Families of rows that turns and mirrors carry onto each other, the same ones carrying the whole set onto itself: the rest of each named row's family, in list order:
4 families of 4 rows:
z115: [ 2.98  2.13 -0.99  1.09  0.66  1.06 -1.27  1.22 -0.11 -3.65  2.30  1.43]
z602: [ 5.75  1.36 -2.18  3.83  2.49 -3.30  3.69 -1.20  1.19  1.56 -1.44 -1.53]
z817: [ 4.83 -2.66  1.73 -0.76  0.01 -2.31 -2.43 -1.60 -0.90 -2.29  1.28  0.24]
z377: [ 1.55 -2.00 -3.50  5.02 -0.45 -4.25  1.74 -1.65 -2.93 -1.30 -2.17 -4.17]
z312: [ 4.18  4.13  3.59  2.96  3.13 -2.69  1.60 -1.44 -0.30 -0.16 -0.81 -2.17]
z551: [ 2.33  2.56 -3.87  5.38  0.01  2.07  0.55  0.23 -2.84 -1.69  1.72 -1.32]
z100: [ 2.86 -0.03  3.81  2.84 -0.24 -0.67 -2.39 -2.71 -4.70 -1.81  1.24 -3.00]
z552: [ 3.58  0.80 -4.93  2.89 -0.01  1.11  0.38  0.93 -0.12 -2.11  1.83  0.83]
z114: [ 3.39 -1.60 -1.83  5.92 -1.07 -0.69  0.00 -3.18 -5.00  0.33  0.49 -4.03]
z825: [ 2.64 -3.32 -2.60  0.89 -0.03 -5.49  0.45 -0.43  0.30 -2.73 -1.83 -1.28]
z715: [ 5.34 -4.44 -3.80  2.23 -0.89 -2.08 -0.14 -2.03 -1.17 -0.07  0.46 -0.77]
z29: [ 1.74  3.94  0.03  3.58  0.53  2.09 -1.09  0.42 -2.80 -3.22  2.23 -0.76]
z938: [ 5.53  2.08  1.20  1.12  3.06 -3.70  2.05 -0.62  2.21 -0.16 -0.81 -0.27]
z550: [ 4.28  3.43  0.11  5.60  2.56 -2.36  3.40 -1.81 -1.27  1.28 -1.23 -3.49]
z862: [ 0.13  0.57  1.82  4.34  0.07 -3.76 -0.11 -1.80 -4.48 -2.69 -1.55 -4.96]
z675: [ 1.38 -0.66  2.83  0.22  0.63 -4.93 -1.36 -0.77 -1.28 -4.13 -1.22 -1.95]

Which other rows belong to the same family as z862? z377, z825, z675
Which other rows belong to the same family as z715? z817, z100, z114

Families of rows that turns and mirrors carry onto each other, the same ones carrying the whole set onto itself: the rest of each named row's family, in list order:
5 families of 6 rows:
z415: [-2.80  3.26  2.35 -1.01  2.20 -0.36 -1.43  0.43 -1.35  0.76  0.70  0.47
 -1.01 -0.58 -2.24  2.05 -1.74  1.82  1.28 -1.92 -0.21 -0.58 -0.51 -0.33
 -1.72  2.85  0.57  5.18  3.57  2.91  3.57 -0.85 -1.90  0.70  2.39  1.38]
z964: [ 2.15 -1.92 -0.10  1.79 -1.05 -1.45  1.40  1.54  2.63  1.72  1.60 -1.04
  3.00 -1.48  0.47  0.76  0.45 -2.87  1.07 -1.59  0.85  1.49  1.01 -2.18
  3.52 -0.93  1.79 -3.80 -2.81 -4.62  0.07  0.38 -1.54 -0.92  0.28  2.31]
z873: [-0.84 -4.80 -0.57  0.66  0.92  0.53 -1.93 -1.11  0.47  4.50 -0.76 -2.66
  2.83  0.96  3.36  0.52 -1.08  2.36  1.09 -0.61  4.47  3.56 -0.02 -0.25
 -3.03  0.44  0.94  2.01 -1.34 -0.42 -1.47  0.76  0.16  1.95 -0.56  0.12]
z867: [-0.44 -5.36 -0.08  0.73  0.76  0.57 -2.38 -0.52 -0.42  3.70 -2.27 -2.75
  2.57  1.58  2.48 -1.61 -2.49  2.40  0.33 -0.40  2.71  2.43  0.37 -0.46
 -2.06  0.52  1.49  2.57 -0.62 -1.83 -0.91  0.20  0.31  1.22 -0.24 -3.13]
z785: [-2.07 -5.35  0.05  1.08  0.62  0.11  0.09  0.03  0.20  4.24 -1.66 -3.09
  2.68  1.82  3.58  0.34 -1.47  4.05  1.76  0.11  3.48  2.78  0.92 -0.42
 -2.59  0.63  1.05  2.31 -0.57  0.19 -0.45  0.48  0.09  1.03 -0.28 -0.81]
z343: [-3.04  1.98 -0.71 -0.98  0.57 -1.16  1.66  0.81 -2.00 -2.37  3.79 -3.27
 -1.76 -1.15  0.61 -2.46  1.69 -1.06  2.60  0.40  2.16  1.01  3.16 -1.20
  0.04 -2.12 -2.58  0.48 -2.24  2.60 -1.30  0.91  1.71  0.52 -1.37 -1.44]
z472: [ 3.42 -0.65  1.71  2.29  1.50  1.02 -0.48 -1.69  0.22  0.03 -2.26  1.67
 -1.48 -1.73  1.50  5.61  2.18 -2.25 -1.56  1.43 -0.32  1.63 -1.90  0.18
 -1.91  0.07 -4.24 -3.05 -1.20 -0.40  1.33 -4.28 -1.77  2.79  2.74 -0.78]
z762: [-3.72  2.54  0.14 -0.43 -0.76 -0.28  0.84  0.75 -1.00 -2.01  3.50 -2.97
 -1.10 -1.08  1.00 -3.46  2.82 -0.08  3.59  0.77  0.67  1.19  2.89 -0.25
 -0.78 -3.64 -1.68  1.57  0.05  3.36  0.40  0.04  0.88  0.47 -0.86 -2.32]
z374: [ 2.42 -2.74  2.01  1.69 -0.93 -0.41 -0.41  1.64  2.58  1.13  1.77 -0.49
  2.93 -2.94 -1.22  1.34  0.23 -2.32  0.96 -2.76  0.73 -0.40  1.99 -0.40
  2.91 -0.48  1.30 -4.07 -2.09 -3.15 -0.27  2.34 -2.18 -1.38 -0.55  1.96]
z356: [ 0.90  3.07  0.09  1.06  1.08  0.24  3.25 -0.35 -0.59  0.20 -4.79  1.28
 -0.66  0.76 -2.81  0.61  1.72  0.77 -2.13  2.14 -3.09 -0.82 -0.19 -1.06
  3.28 -3.43  1.82 -3.34  0.39  0.66  2.50 -0.10  1.15 -2.10 -1.73 -0.41]
z177: [-0.83  2.64  0.92  1.83  1.11  1.23  3.55 -0.81 -0.49  0.88 -4.67  0.98
  0.37 -1.16 -2.24  1.05  1.62  1.74 -1.74  1.71 -4.46 -2.13 -1.80 -1.39
  1.70 -3.53  2.62 -2.95  1.32  1.21  2.45  0.45  1.97 -0.18  0.04 -0.15]
z718: [-3.70  3.03 -0.77 -1.94  0.67 -0.81  1.57  0.90 -0.87 -1.99  2.86 -3.84
  0.13 -0.34  0.08 -3.32  1.56 -1.51  2.44  1.01  1.08  0.18  2.40 -1.06
  0.44 -3.22 -1.57  1.25 -2.27  2.95  0.26  0.49  0.46  0.65 -2.69 -1.40]
z519: [-2.34  1.68  2.84 -1.12  1.35  1.08 -2.60 -0.14 -1.92  0.12  1.23  2.01
 -0.76 -0.72 -2.02  2.19 -0.26  2.90  2.34 -1.24  1.05  0.06 -1.67  0.00
 -2.05  2.56 -0.40  5.19  3.21  2.75  0.55 -2.16 -1.46  0.42  2.52  0.94]
z926: [ 4.12 -3.20  1.85  2.07 -1.14 -1.50  0.61  2.92  2.56  1.25  0.21 -1.08
  2.29 -1.94 -0.57  0.97 -0.30 -3.27  0.84 -1.55 -1.04  2.58  1.12 -3.08
  2.45 -1.29  2.12 -3.55 -2.21 -2.59  0.47 -0.42 -0.94 -1.51  0.93  2.07]
z410: [ 4.53 -1.12  2.84 -0.08  1.71  1.22  0.34 -0.86  0.31  0.56 -3.13  0.36
 -1.49 -2.01  2.07  5.25  0.55 -2.07 -2.84  2.13 -1.13  1.52 -0.65 -0.06
 -0.62  1.00 -3.44 -2.95  0.54  0.42  3.38 -3.83 -1.26  2.50  2.72 -0.91]
z232: [-0.58  3.86 -0.38 -0.25  1.18 -0.70  2.84 -0.88  0.30  0.17 -3.97  0.75
  0.42 -0.08 -2.34  0.40  2.86  0.36 -1.78  2.18 -4.39 -2.15 -1.38 -1.34
  2.34 -3.78  1.06 -2.72  2.30  0.99  3.15  0.82  1.55 -0.05 -0.98 -0.07]
z871: [ 3.20 -1.18  1.91  2.67  1.26  1.34 -2.00 -1.03  1.50  0.86 -2.03  1.46
 -1.00 -2.39 -0.41  4.13  2.15 -2.76 -2.65  2.49  0.12  1.21  0.45  1.49
 -2.02  1.69 -3.58 -2.35  0.61  0.99  1.42 -3.64 -1.39  4.45  2.50 -1.15]
z890: [ 3.87 -0.59  1.15  1.57  1.75  1.38 -0.44 -1.52  0.95  0.40 -2.86  0.26
 -1.13 -0.94  1.22  4.81  1.43 -2.41 -2.36  2.06  0.07  2.20 -0.44  0.38
 -1.89  0.96 -2.91 -2.95 -0.51 -1.06  0.41 -4.21 -1.68  3.90  3.62 -1.97]
z533: [ 0.09  2.63 -0.40  1.49  1.18  0.90  3.03  0.19  1.04  0.84 -4.62  1.01
  0.89  0.06 -2.42  0.48  2.27  1.09 -0.67  2.34 -4.56 -2.12 -1.99 -0.90
  1.67 -4.98  1.40 -2.47  0.86  0.85  2.76 -0.52  1.54  0.10 -0.79 -0.78]
z62: [ 3.16 -1.55  0.78  1.78 -0.83 -0.86 -0.12  2.12  2.15  0.59  2.87 -1.33
  2.78 -2.04 -0.47  0.70 -0.06 -3.36  0.11 -2.87 -1.07  0.83  0.22 -2.34
  3.35 -1.69  0.91 -3.60 -1.55 -3.78  0.90  0.54 -2.12 -1.51 -0.77  1.87]
z585: [-3.20  2.34  3.26 -0.63  1.01 -0.78 -1.49 -0.34 -1.49  0.76  0.37  1.82
 -1.84 -0.68 -0.85  2.92 -0.78  2.01  0.68 -0.95 -0.49 -0.82 -2.41 -0.58
 -1.80  1.96 -0.40  5.69  2.08  3.79  2.81 -1.17 -2.24  1.70  2.79  0.75]
z950: [-1.13 -6.26  0.10  1.41  0.55  1.29 -1.14 -0.46  0.63  3.98 -1.39 -2.51
  2.66  2.28  3.30 -0.36 -0.74  2.81  0.25 -0.26  3.24  1.74  0.17  0.56
 -3.06  0.68  0.14  2.82 -0.45  1.21 -0.50  0.48  0.44  1.64 -0.31 -1.43]
z33: [-3.00  1.95 -0.53 -0.78 -0.02 -0.64  1.38  0.14 -2.68 -3.10  2.71 -2.98
 -0.91 -2.18  0.49 -3.79  0.83 -1.71  0.47  0.58  0.68  1.18  2.00 -0.94
  1.14 -1.89 -2.73  1.78 -2.27  1.74  0.32 -0.01  2.77  0.24 -2.35 -3.05]
z418: [-3.07  1.56  3.37 -0.92  1.41 -1.57 -1.32  0.28 -1.86 -0.22  1.02  0.28
 -0.70 -0.50 -1.61  3.43 -1.26  2.04  1.29 -1.89 -0.05 -0.14 -1.34 -0.97
 -2.07  3.12 -1.12  5.20  2.81  3.42  3.17 -1.17 -2.23 -0.13  1.53  1.65]
z528: [-0.25  2.92  0.01  1.06  0.92  0.45  2.76 -0.25  0.71  1.31 -3.50  0.95
 -0.47 -1.48 -3.25  0.68  1.42  2.10 -0.96  2.77 -3.18 -2.74  0.74  0.50
  2.02 -3.88  2.33 -3.14  1.77  0.77  3.04  1.64  2.41  1.73 -0.67 -1.20]
z265: [ 3.13 -0.85  0.52  1.46  0.09 -0.49  0.21  1.97  2.73  1.64  1.28 -1.24
  3.26 -2.82  0.12  1.86 -0.09 -2.41  2.04 -2.78 -0.57  1.33  0.38 -2.05
  2.59 -2.05  1.58 -3.94 -1.86 -4.38  0.91  0.25 -2.22 -1.52  0.12  2.81]
z315: [-1.14 -4.54  0.39  0.37  0.00  1.41 -0.67 -0.65  0.08  3.11  0.12 -3.72
  3.24  1.66  2.20 -0.23 -1.43  2.94  2.21 -1.08  5.16  2.46 -0.51  2.13
 -3.27 -0.51  0.39  2.04 -0.04 -0.73  0.36  0.64  0.89  1.19 -1.04 -0.92]
z167: [ 2.81 -2.25  2.66  1.51  1.79  0.23 -0.71 -2.15  0.25  1.01 -2.33  1.16
 -0.38 -1.33  1.23  5.21  1.61 -1.82 -2.00  2.08 -0.87  0.54 -1.41 -0.61
 -2.57  1.87 -2.65 -2.85 -0.52  0.05  2.07 -4.77 -1.93  3.57  3.43 -0.69]
z109: [-2.70  2.79  4.02 -0.61  1.20 -1.08 -2.30 -0.41 -2.46 -0.24 -1.00 -0.16
 -0.88 -2.77 -1.01  2.45 -1.92  1.04  0.34 -2.18 -0.50 -0.04 -1.03 -0.80
 -1.25  2.98  0.20  5.37  2.82  2.07  2.24 -0.81 -1.08 -0.03  4.02 -0.03]
z101: [-3.33  2.09 -1.71 -1.71  0.58 -1.39  1.82  1.59 -1.07 -2.35  2.72 -3.17
 -1.11  0.10  0.40 -2.58  2.05 -0.70  2.43  1.57  1.30  1.93  2.86 -1.35
  0.22 -1.74 -3.29  1.79 -1.12  2.73 -0.60 -0.08  1.18  0.74 -2.32 -1.92]

Which other rows belong to the same family as z62? z415, z343, z177, z890, z950
Which other rows belong to the same family as z873? z964, z718, z232, z585, z167
Which other rows belong to the same family as z785? z472, z533, z418, z265, z101

Families of rows that turns and mirrors carry onto each other, the same ones carrying the whole set onto itself: the rest of each named row's family, in list order:
5 families of 3 rows:
z972: [ 0.12 -0.74  2.92  4.28  5.91  0.92  3.63  1.79  7.76  3.98 -2.21  1.30
  3.65  0.97  1.56  4.30 -0.47]
z886: [ 0.33  0.28  2.77  2.40 -2.41 -4.98  1.71  0.40  3.40  5.86 -0.39  0.63
 -1.80  1.85 -0.71  1.63 -2.15]
z142: [ 0.99  1.17  3.87  3.62  5.96  1.62  3.47  0.31  6.63  5.69 -1.02  2.49
  4.07  1.32  3.27  3.46 -1.90]
z479: [-0.64  1.30  5.02  8.98 -0.21  1.70 -1.06  3.40  5.11  6.60 -1.72 -4.16
  2.65 -2.96 -0.52  0.72 -0.11]
z584: [-1.70  1.66  5.28  8.33 -1.63  1.53  0.07  2.46  4.75  7.69 -0.85 -3.60
  2.36 -3.61  0.01 -0.08 -0.10]
z496: [ 0.56  1.84  3.05  2.65 -1.03 -3.85  2.60  0.15  2.64  6.92  1.34  0.70
 -2.20  1.41 -1.69  2.36 -3.27]
z608: [ 0.80  0.01  3.46  2.53 -1.90 -4.93  1.23  1.03  3.62  4.44 -0.37  2.01
 -1.70  1.39 -0.59  1.91 -2.58]
z703: [-0.97  1.60  4.31  6.73 -0.72  0.80 -0.81  2.28  6.25  7.49 -2.94 -5.00
  3.14 -2.13 -0.75 -0.29  0.94]
z499: [-0.86  0.78  4.20  3.52  6.58  1.35  3.81  0.63  7.35  5.85 -1.07  0.67
  3.68  0.35  2.64  4.27 -1.48]
z687: [ 2.01 -0.38  2.78  2.72 -1.80 -3.28  0.14  0.36  2.06  6.52 -0.25  2.30
 -0.80  0.45 -0.91  1.71 -4.24]
z290: [-1.34  2.80  5.93  8.24 -0.69  1.64 -0.35  2.57  4.23  7.76 -0.89 -3.81
  1.87 -0.54  0.70 -0.09  1.75]
z122: [ 0.46  0.53  3.33  3.60  6.05  2.09  2.80  0.15  7.24  5.17 -1.51  0.89
  4.01  1.92  3.54  3.03 -1.15]
z225: [ 0.35  2.25  4.58  9.30 -0.65  1.10 -0.47  3.46  4.23  7.84 -1.29 -4.08
  2.53 -2.38 -0.25  0.59 -0.36]
z824: [-0.39 -1.03  4.37  4.81  5.65  1.09  2.84  0.65  6.71  4.61 -0.96  3.14
  4.05 -0.79  3.41  3.20 -1.86]
z792: [ 0.13  0.50  2.41  1.92 -1.92 -4.86  1.10 -0.73  4.31  6.13 -0.79  1.86
 -0.97  0.58 -1.54  1.95 -3.24]

Which other rows belong to the same family as z142? z886, z479
Which other rows belong to the same family as z608? z122, z225
Which other rows belong to the same family as z824? z496, z703
Which other rows belong to the same family as z687? z972, z290

